Some points, each followed by its number:
tensor([-33,  29,   9, -20,  31,  -4,  33, -16,  -8,  45, -18,   5,  39, -38, -21,   8, -38,  45,
         -5,  13, -13,  16, -25,  46]) 0
tensor([-21,   8, -17, -39,  18,  18,  33,   9,  30,  -3,  56,  30, -10, -27, -18, -22,  27,  13,
        -13,  -2,  27,  43, -57,  21]) 1
tensor([-14, -27,  -4,  11,  15, -27,  -8, -15,  10,  -4,  22, -20, -16,  37,  -7, -10, -22,  16,
        -10, -33, -16, -46, -40, -50]) 2
tensor([-18,   7, -23,   8, -12, -45, -37,  -8,   1,  55, -47, -52,  -6, -33,  -3,  22, -42,   3,
         48,  20, -36,  -9,  50,  -1]) 3
tensor([ 75, -27,  -7,  18, -15,   7,  -7,  23,   1, -36,  -5,  33, -33,  54,   2, -10,  53, -23,
        -18, -16,  26,  -6, -24,  13]) 4
tensor([-39,  19,   9, -36,   4, -36,  25,   3,   9,  -2,   0,  29, -13,  29, -57, -57,   2,  14,
         69, -34, -23,  19, -11, -16]) 5
tensor([-14,  29, -15,  -9,  -3,  17,  44,   5,  15,  -4,  19,  -6, -38, -15, -23, -29,  -6, -11,
          8,  55, -22,  64,  72,  30]) 6
tensor([  4,  24, -30,  22,  24, -29, -15, -13,  31,  35, -34,   0,  27, -50,  -4, -24, -17, -29,
         40,   8, -47,  12,  14,   2]) 7
tensor([ 54,  -1,   1,  26, -11,  16, -16, -23,  19, -28,  10,  42,   8,  31,  21,  17,  18,  -2,
         -1,   3,  28, -27,   2,   5]) 8
tensor([ 39,   1,   9,  20,  11,   4, -45,  -1,  19,  -4,   1,  25, -34,   5,   3, -46,  11, -41,
         66,   4,  -7,  48,  30, -10]) 9
tensor([ -9, -23,  23,   7, -36, -14,   3,  -6,   8,  -2,   0,  10, -21, -20,   7,   1, -16,   7,
        -63,  26,  10, -28, -29,  44]) 10
tensor([ 57, -15, -12,   9,  23, -26, -24,  -1, -31, -14,   8,  -8, -15,  -4,  30,  20,   9,  12,
        -37,  27, -14, -15,  19,  -1]) 11
tensor([ 40,   7,  -4, -26, -24,  11,  -9, -15,  13,  -2,  -2, -29, -18, -36,  10,  16,  20,  20,
        -21,   3, -18,   5,  29,  -7]) 12
tensor([ 63, -41,  15,  27, -24,  27,  29,  -3, -16,   6,   4,  30, -20,  -1,  11, -11,  39, -28,
          1,  38,  59,  44,  22,   2]) 13
tensor([ -2,   4,  31,   9, -19,  21,  -1,  -6, -22,  40,  -6, -16,  64,   8,  35,  13,   5, -12,
        -21, -54,   5, -17,  -8,  -4]) 14
tensor([-36,  -2,  -6,  -8,  20, -12,  -4, -23,  -1,  -4, -21,  -5,  10, -42, -58,  -4, -26,   6,
        -11,  45,   9,  14,  33,  15]) 15
tensor([  8,  32, -43,   3,  12, -66, -62, -36, -31,  51, -43,  -8,  18, -42,  13,  38, -30, -20,
          4,   0, -16, -30,  12, -25]) 16
tensor([-31,  -7,  27,  34, -26, -26, -50,   9,   0, -10,   9,  18, -13,  16, -10,  14,   6, -38,
         14, -12, -29,  24,  -5, -22]) 17
tensor([ 31, -16, -15,  36, -31,  18, -46,  -1, -13,  27, -62, -13,  11,  -2,   8,  49, -22,   4,
        -45,  19,   1, -76,  35,  -8]) 18
tensor([ 55, -25,  -5,  26, -12,  21,  17,  -7,  16,  13,  16,  17,  20,  23,   0, -29,  11,  -7,
        -34,  13,  31, -26, -70, -25]) 19
tensor([-48,   2,  10, -30, -11,  -5,   6,  30,   5,  11,  12,  -4,  22,  50, -29,   3,  13,  32,
          9, -30,  -3, -24,   8,   6]) 20
tensor([-20,   5,   4, -19,  43,  40,  17,   4,  31,  23,  10,  24,  32,  17,  11, -26,  38,  -4,
         10, -26,  12,  66, -11,  18]) 21
tensor([  8, -21, -25, -34,  -1,  20,  -3,  22,  -4,  35, -15,  -6,   0,  20,  15,   3, -51,  40,
         -3, -29,  -4, -21, -55, -26]) 22
tensor([ -2, -15,   9, -40,  12,  26,  33, -12,  45,   6, -33,   4, -36, -32, -45, -30,  -7,   0,
         45, -50,  33,   5, -53,  13]) 23
tensor([-33, -10, -25, -23,  -4,  20,  39, -12,   3,  -6,  37, -22, -21, -13,  26, -23,   5, -30,
         30,  34,  -1,  37,  -8,   6]) 24
tensor([ -9, -22,   3, -47, -24,  10,  56, -21,  -3, -16,  42,  -3,  14,  40, -25, -27, -19,  11,
         -7,   6, -33, -17, -50,  11]) 25
tensor([-51,  13,  30,   1, -33, -38, -44,   2,  -9,   9,   5, -60, -13,  -8, -31,  39, -44,  53,
         19,  39, -21, -22,  33,  27]) 26
tensor([  6, -11,  23,   6, -42, -14,  -9,  -5, -15,  37,   7, -25,  14,  11,  46,  32,  20,   3,
        -31,  25,   2, -28,  30, -14]) 27
tensor([ 33, -14,  44,  22, -11,   5,  24,   2,  -4,  31, -27,   9,  -2,  27,  18,  31,   4,  26,
        -23,  61, -12,   6,  38,   6]) 28
tensor([ 11, -47,  10,  30,  13,  33,  25,  34, -23, -18,  31, -14,  47,  -9,  13,  -6,  17, -15,
        -57,  25,   0, -67,  -1,  16]) 29
tensor([ -2,  35, -32,  32,  23, -21,   0,  21, -22,  64,   3, -20,  10, -33,  13,   8, -11,  -8,
         25,   5, -32, -17,  17,   9]) 30
tensor([  8, -30,  15,  -6,   0,  24,  23,  -6,  17,   9,  -9,  -2,  42,  38,   9,  -1,  24,  31,
         -4,   4,   3, -10, -11,  10]) 31
New points follow, each followed by the numbers of its three nearest points above, looking only along the 5 directions in which the numbered points spread most, nearest first.
tensor([-47,  -6,  -5, -16,  43,  33,  15,  22,  -1, -16,  21,  10, -23, -23, -17,  -9, -16,   4,
        -21,  35,  26,  18, -10,  42]) : 24 1 15
tensor([ 29,   8,  16,  -9,  10,  11,  31,   5,  17,  28,  16,  17,  -7,  51,   5, -17,  56,  -2,
          5,  14,   1,  36,   1,  26]) : 24 21 31
tensor([ 32,  -8,  13, -10,  21,   4, -13, -10,  17, -25, -13,  -2,  33,  54, -29,  -6,  31,  -4,
          9,   6,   2, -30, -43, -48]) : 2 8 31
tensor([-20,  13, -29,  -8,   5,  10,  29,   5,  23,  17,   2,  20,  31,  -5,  20, -38,   6,  25,
        -21,  39,  23,  23,   1,  38]) : 24 21 1
tensor([  0, -24,  29, -34,  19,  41,  11,  15,   5,  10, -10, -14,  25,  53,   9, -29, -13,   3,
         -2,  -7,  21,   5,  -3,  16]) : 31 25 10
tensor([  5, -14,   7,  22, -48,  41,   7, -22,  -4,   1, -16,  11, -17,  16, -19,   2,  18,  -6,
          5,  10,  11,  28,  -2,  44]) : 12 24 31
tensor([  6,  -4,   3,   1,  10,  29,  10,   1,  -2,   7,  10,  -4,  -2,  27, -49, -13,   0, -44,
         30,   6,   9,  68, -27,  29]) : 24 21 1
tensor([  8, -20, -25, -38,   9,  -5,  28,  13,  59,  15, -49,  60,   6,   7, -13, -49,  17,  -1,
         39, -40,  28,  43, -55,   1]) : 23 21 1
tensor([ 54,  35,  -7,  24, -32, -49, -39,  28, -34,  12,  -2, -13,  10, -15,  46,  60,  -6, -15,
        -48,  45,  46, -44,  17,  24]) : 18 27 11
tensor([ 18, -15,   5,  14,   1,  15,  11,   7,  34,  27, -41,   4,  -9, -14,   0, -39,  33,  19,
         -4, -16,  10,  -7,  24, -28]) : 12 8 31
tensor([-18, -10,   0, -40,  16,   3,  -2, -16,  44,  -1,  11,  40,   6,   8, -17, -30,   5,  25,
         36, -25,   2,  11, -42, -20]) : 23 5 21
tensor([-45, -26, -19, -21,   9,  13,   3,  18,  38,  -5,  32, -38, -18, -15,   3,   2,  23, -18,
         29, -29,  12,  62,  27,   4]) : 24 21 15
tensor([-44,  28,   9,  -9,  13, -43,  34,  50,   9,  26,   9, -46,  -3, -57, -26,   3, -46, -35,
         -9,  11,  -1, -19,  25,  -6]) : 15 30 0
tensor([  6,  50,  29,  24, -13, -75,  -3,  -5, -14,  12,  14,  -7,  25, -39,  11,  50, -19, -23,
        -12,  40,   7,  11,  30,  24]) : 12 15 30
tensor([-28,  -6,  10,  18,  32,   6,  -7,   1,  16, -27,  34,  41, -17,  -4, -34, -16,   2,   9,
         16, -28,  -1,  28, -31, -11]) : 23 21 5
tensor([-32,   8,   8,  18,  47,  25,  37, -13,  30, -11,   5,  29, -23, -15, -22,  -6,  17,  11,
         37,   6,   5,  15,  10,  24]) : 24 21 1
tensor([ -8,  -4, -34, -32,  10, -69, -33,   1,   5,  35,  -5, -28, -10, -43,  -2, -38, -86,  11,
        -12, -13, -43,  -2, -15, -26]) : 30 3 7
tensor([-11, -25, -21,   4,  13,   7,  -7,  34, -44,  -9,  33, -11, -14,  -1, -31, -13,  -6, -19,
        -36, -25,  12,   9, -27, -20]) : 31 20 22
tensor([ -8,  19,  40, -27,  -4,   1,  14, -11,  11,   0,   7,  -6,  41,  12,  33,  40,   5,  -2,
        -51,  24,   1,  21,  19, -13]) : 10 12 28
